In the data rows, 128 means zero.
Every row has a hidden score. How much higher is the second row's score than the first row's in each pair? 7 means about the same, 15 much higher and 0 much lower.
[126 156 149  95 155 148 127 174 101 103 115  91]
[123 172 102  96 154 145 101 141 117 104 123 137]: 4
[118 172 125 108 154 141  97 149 107 110 119 123]
[127 169 102  91 160 141 101 150 115 109 118 137]: 6
[111 135 102 131 123 135  97 111 166 103 133 174]
[108 164 128 119 144 152 101 176 120  93 117 106]: 14
[171 109 115 109 127 124 164 118 116 156 127 106]
[140 138 109 108 184 130  85 137 120 122 122 132]: 0
[151 148 139  89 146 126 155 145 105 125 125  74]
[ 89 157 110 118 125 144 107 109 154 101 139 157]: 4
[108 167 129  98 153 159  95 157 115 107 119 121]
[136 107 125 168 118 106 133 141 143  84 122 160]: 4
[168 100 133 113 123 123 153 109 121 159 131 118]
[165 149  78 115 150  97 129 116 138  89 126 152]: 2
[117 116 158 148  93 100 134  99 148 128 140 157]
[152 112  94 121 115 151 136 100 141 165 129 121]: 13
[123 130 174  99 146 157 131 171 112 126 119  68]
[140 162  91 103 164 121 102 142 124  90 119 155]: 0
[124 106 136 156  95 105 143 114 123 155 138 153]
[124 170  93 108 159 138 109 146 104 117 117 134]: 6
[ 90 140 112 145 129 148  96 102 150 118 134 158]
[ 98 126 159 177 108 138 113 134 130  98 124 146]: 9
[143 101 129 141 107 104 163 108 133 137 142 129]
[ 94 113 195 138  99 156 134 157 126 116 131 109]: 10
[163 105 118 125 126 122 163 125 113 154 130 101]
[127 100 132 155 109 114 140 124 111 167 125 156]: 6
[ 99 111 138 165 109  98 136 120 149 136 131 146]
[133 149 103 111 111 137 130 101 164 119 140 106]: 8
[153 104 122 131 121 110 160  98 117 160 134 133]
[137 141 101 105 177 138  83 124 121 132 123 146]: 0
[ 87 105 170 141 108 152 111 125 129 153 137 144]
[122 126  89 167 107 127 117 109 147 137 130 147]: 10
[140 163  94  99 161 128 101 140 128  87 120 152]
[167 105 108 116 133 119 160 119 111 162 125 119]: 15
[ 96 104 179 142  97 127 125 130 144 132 143 136]
[100 112 181 138 108 119 126 102 128 162 142 135]: 7
[117  92 142 165 118 111 133 132 128 138 131 150]
[151 105 140 125 117 113 165 125 115 162 130 100]: 11
[131 167 108  91 162 137 102 161 110 101 116 138]
[127 163 108  98 163 140  98 172 113  99 113 134]: 8
[151 110 123 131 118 135 131  89 145 154 135 111]
[161 158  75 114 153 102 128 127 128  93 121 145]: 3
[135  97 153 142 112 132 136 132 128 164 127 101]
[106 146  98 147 154 141  90 168 119 105 106 157]: 4
[105 167 127 109 151 159  89 139 119 114 122 122]
[ 84 131 145 137  97 114 135 101 150 126 150 153]: 8
[ 63 145 144 123 116 161 113 115 143 125 141 140]
[115 122 112 159 109 109 130 101 159 116 138 150]: 3
[155 131  97 113 172 122 109 114 115 155 128 115]
[172 113  91 130 118 123 146 110 139 150 126 112]: 13
[127 165 114  98 162 144  99 161 103 109 113 136]
[115  88 172 149 108 136 123 155 125 139 127 140]: 9
[153 131  92 111 161 120 108 100 145 135 140 114]
[ 65 134 134 157 121 124 109 144 150 117 128 148]: 15
[ 82 161  98 126 148 154  96 151 126 113 122 146]
[ 96 108 172 158 115 118 121 119 118 158 134 142]: 4
[141 105 125 147  92 103 156 116 145 125 137 148]
[ 89 122 157 156 104 120 117 147 153  87 132 160]: 5
[167 113 125 119 135 118 162 139  98 153 121  98]
[123 128 138 132 129 164 101 141 164  97 123  95]: 3
[163 155  70 110 147 112 120 113 136 102 124 151]
[112 173 133 107 139 156 101 147 117 111 123 105]: 14
[ 93 115 167 164 128 149 104 164 123 120 123 110]
[150  96 142 128 105 128 153 112 128 157 134 121]: 6
[142  95 133 152 119  95 152 141 109 152 126 141]
[163  98 125 125 129 122 158 147 110 152 125 101]: 9
[122 125 179 108 154 152 118 174  98 136 111  88]
[129  96 160 143 111 145 129 139 141 140 130  96]: 9
[ 80 132 130 162 127 126 133 120 104 159 132 131]
[130 150  88 144 143  96 119 100 135 102 124 177]: 0
[ 99 150 132 105 102 162 119 113 163 116 138 119]
[138  94 131 129  99 137 161 126 135 149 134 122]: 8
[ 92 145 122 173 118 109 116 146 125 103 112 172]
[153 104 135 109 125 147 150 117 113 167 133  99]: 8
[ 93 123 172 139 100 120 116 102 126 161 141 157]
[158  98 125 137 106 118 151 119 148 128 134 120]: 7
[116  97 154 161 105 108 139 127 139 128 137 138]
[142 137  85 118 163 105 112  93 145 129 139 137]: 1
[172 122 102 119 121  95 161  90 135 122 136 145]
[142 104 127 139 110 114 165 111 117 160 134 122]: 14
[113 175 109  93 142 150 105 151 128 102 121 128]
[115 115 125 148 108 105 142  88 147 148 139 149]: 6
[153 108 123 122 122 107 154  91 118 168 134 141]
[114 103 141 173 120 117 115 155 144 104 126 138]: 7
[127 112 113 165 111 123 120 123 161 108 129 139]
[128 167 127  99 160 132 122 163 104  88 117 117]: 6
[153 113 151 124 105 102 175 109 129 130 139 108]
[156 129  89 115 167 116 116  96 123 153 131 128]: 1
[115 121 111 170 140 141  95 120 130 137 109 155]
[167 108 102 123 123 118 171 120 117 147 128 113]: 11
[156 118 117 133 106  93 166  90 131 137 133 149]
[143  98 150 129 109 138 156 132 122 150 135  94]: 12
[144 164  90  98 163 115 111 136 121  92 121 154]
[128  97 176 141 110 119 139 126 124 155 135 111]: 13
[147 105 132 115 117 130 161 111 125 161 140  99]
[129 101 147 166  94 110 133 129 134 127 128 157]: 3
[134 167 117  89 164 133 115 157 104 100 114 131]
[110 164 135 105 157 148  84 156 122 100 117 134]: 6
[119 160 141  91 160 151 116 160 101 122 116  97]
[155  99 135 123 118 127 160 146 111 161 123 101]: 10
[ 92 156 112 112 143 173  82 146 122 129 122 144]
[141  97 164 134 112 144 135 128 128 151 132  95]: 7
[158 101 131 132 128 118 164 123 114 147 131 101]
[124 144 109 103 180 146  84 134 120 130 121 136]: 0
[179 112 107 126 131 117 139 100 139 134 133 111]
[106 115 149 145  88 111 142 109 150 130 143 148]: 11
[139 145  95 158 126 122 116 132 149 105 126  95]
[151 140 158  96 146 129 158 135 106 121 123  72]: 5
[155 107 124 131 112 105 168 124 120 158 132 109]
[115 167 111 100 151 156  88 131 131 106 123 139]: 0
[161 137  90 117 119 137 146 117 137 144 129  81]
[ 95 134 132 163 122 100 126  91 142 129 136 150]: 0
[105 121 124 135 105 119 147  85 136 161 145 144]
[148 128  90 117 162 128 105  91 137 145 135 129]: 0
[114 113 136 168 116  83 145 119 146 118 133 139]
[110 168 109 101 155 152 100 158 120  94 119 136]: 7
[163 108 145 132 117  96 172 137 105 138 125 112]
[109 173 114 110 140 140  95 131 138 100 127 132]: 4
[131 124  96 167 120 142  96 109 134 133 124 161]
[ 82 123 162 145 116 142 101 121 158 117 135 139]: 6
[113 131 176  96 145 168 121 169 116 122 123  74]
[116 168 119  95 159 144  96 158 119  99 119 131]: 3
[156 128  74 114 169 118 106 110 135 136 129 142]
[109 131 156 150 109 123 133 126 156 113 134  85]: 15
[139  94 149 137 111 125 138 130 152 135 134 105]
[141 147 160 106 143 127 148 163  92 113 122  77]: 10
[123  95 171 141 116 146 128 141 106 161 128 120]
[105 151 110 116 156 153  78 166 126 105 111 159]: 2
[157 107 118 123 119 124 169 130 109 161 127 104]
[ 87 135 144 145 147 164  90 175 112 119 112 125]: 4
[167 107 113 121 119 114 171 120 119 148 132 111]
[120 171  89 114 157 133 103 135 122 106 120 140]: 3
[155 156  86 112 160 110 108 132 132  85 120 154]
[108 166 116 106 141 172  97 152 127 110 116 114]: 15
[173 102 109 122 122 114 155 115 144 134 130 116]
[157 155  87 111 162 120 110 140 130  82 118 141]: 2
[ 90 106 159 160 127 139 122 140 105 155 129 134]
[113  98 171 147 112 145 112 119 146 135 133 131]: 1
[116 127 111 143 149 165  90 189 116 117 103 131]
[105 162 134 117 153 145  86 146 136  89 120 130]: 1
[129 151 158  83 149 153 137 150 111 113 126  75]
[ 99 108 169 144 104 116 130 103 141 138 147 145]: 4
[ 95 137 116 142 112 115 126  94 159 114 143 159]
[138 148  93 103 174 121  89 118 123 130 124 157]: 0
[130  96 161 146 108 112 145 130 126 157 132 115]
[130 163 122  85 166 149 109 157 106 112 114 117]: 4
[ 77 134 152 161 130 131  93 121 137 120 128 152]
[161 106 127 125 130 114 162 136 106 156 128  98]: 12
[128  98 138 147 112 104 146 101 133 145 143 149]
[113 112 149 129  94 137 124  99 158 143 143 139]: 8
[149 106 118 146  90 113 158 113 136 136 127 153]
[106 101 154 151 114 112 135 101 145 134 142 148]: 3
[115  98 153 145 100 117 146 123 138 147 145 122]
[148 101 132 131 107 117 159 104 128 158 136 123]: 6
[100 124 167 149 127 106 120 135  94 174 124 139]
[131 165 118  87 167 136 111 160 105 105 114 129]: 3
[122 148 107 122 105 134 135  96 165 116 137 119]
[129 146 148 110 160 143 120 178  89 118 112  94]: 6
[103 134 125 149 108 101 138  86 137 153 142 146]
[130 150 137 105 167 141 113 181  94 111 108 108]: 4
[134 107 119 134  97 114 167 113 131 155 141 127]
[125 112 141 132 102 129 136  96 153 153 141 114]: 3
[121 107 148 130  94 134 153 111 134 155 146 113]
[113 123 108 155 114 141 118  87 140 153 134 145]: 5
[108 120 148 155 103 105 126  92 143 137 132 172]
[119 168  99 106 157 136  99 133 114 102 120 166]: 6
[ 86 135 142 124 102 126 119 105 164 115 144 162]
[133  90 153 135 102 127 147 122 134 146 140 131]: 9
[111 170 112 101 149 161  95 136 117 115 121 134]
[111 142 173 125 124 162  96 158 133 122 123  77]: 9
[ 95 102 164 153  98 127 125 136 147 124 135 152]
[152 144 141  96 147 125 156 160  98 121 118  77]: 10
[ 91 119 134 154 120 133 102 117 159 115 130 164]
[147 161  90 120 136 125 129 152 136 105 123  81]: 15
[ 71 119 156 158 108 125 118 155 145 107 133 151]
[119 165 117 101 157 154  89 159 115 103 116 135]: 3
[149  99 140 157 102 109 157 122 127 130 124 138]
[112 115 137 155 111 122 112 118 160  94 131 173]: 1
[155 118 110 128 115 116 134  82 156 131 141 133]
[168 117 116 106 133 117 165 113 114 155 131  99]: 12
[106 118 135 144 103 118 149  93 126 162 145 135]
[141  97 143 125 102 129 154 115 130 158 141 118]: 5
[134 164 124  96 166 133 127 156  99  97 114 117]
[ 93 108 181 146 127 161  98 157 125 135 120 121]: 8
[109 166 117 117 151 142  92 154 128  84 120 139]
[102 106 177 158 103 100 136 130 126 137 141 137]: 9
[129  99 146 130  99 125 146 108 131 164 142 134]
[151 117 112 128 110 115 139  82 145 159 135 135]: 5
[152 111 125 118 109 113 162 104 123 166 139 115]
[161 117 111 116 117 112 170 111 120 158 134 105]: 8
[129 169 122  88 161 136 114 158 105  97 117 128]
[128 120 146 162 136  99 113  91 114 137 124 175]: 2
[106 116 136 159 120 113 108 132 163  95 134 152]
[152 109 110 138  97 104 163 105 137 137 133 152]: 12
[158 102 100 127 112 124 167 117 123 150 135 127]
[102 107 159 134 110 125 133  97 132 165 146 137]: 4
[125 160 109 106 162 145  96 174 105 108 109 134]
[159 104 128 118 121 131 165 137 120 146 131  86]: 12
[129 120  98 157 125 123 115 117 147  93 121 191]
[ 71 123 160 138 110 158 106 140 155 125 126 137]: 14
[ 97 130 152 172 127 125 105 169 104 134 120 119]
[146 120 120 145 107  85 150  90 128 140 133 170]: 0
[125 145 147  96 161 154 124 166 104 128 116  77]
[126 117 137 157  95 135 168 109 114 141 124 128]: 12
[134  97 145 138 117 136 150 138 108 166 128 106]
[162 154  85 105 156 108 121 115 135  87 127 150]: 0
[106 115 154 173 113 133 107 156 138  92 120 148]
[154 112 120 136 102  97 162  97 140 126 139 145]: 7
[158 113 123 143 101  84 166 114 129 129 133 142]
[118 160 108 112 163 143  91 138 116  97 114 167]: 2
[115 163 128 110 152 156  83 156 124 101 118 121]
[128 165 106  99 165 135 105 162 103 108 112 138]: 7
[132  99 144 153 108 101 155 124 134 133 141 120]
[165  98 129 130 123 115 158 138 112 150 128 107]: 8
[120 100 154 164 105 121 128 139 137 141 130 115]
[165 102 122 128 123 116 166 142 108 150 123 108]: 8
[125 162 146  96 158 141 122 168 101 100 115 100]
[119 127 117 167 109  77 146 114 135 120 128 168]: 7
[113 162 117 121 163 123 110 168 103  83 117 148]
[110 120 143 154 158 135 105 185  99  94 116 142]: 7
[143 115 131 134 106 115 155  96 142 148 140 104]
[135 106 136 138  92 119 145  96 147 137 139 151]: 4
[114 175 102 115 147 128  99 128 124 109 127 139]
[145 104 120 151  99 101 150 110 141 132 128 163]: 7
[157 134 115 121 132 148 113  93 146 142 129  92]
[122 114 133 174 115 100 115 121 142 105 131 167]: 3
[135 156  96  94 172 130  91 129 125 113 125 152]
[135 119 130 123 100 120 146  90 147 159 143 115]: 15
[173 108 120 117 130 115 164 134 111 149 125  99]
[139  88 163 126 118 138 137 127 125 161 127 118]: 4
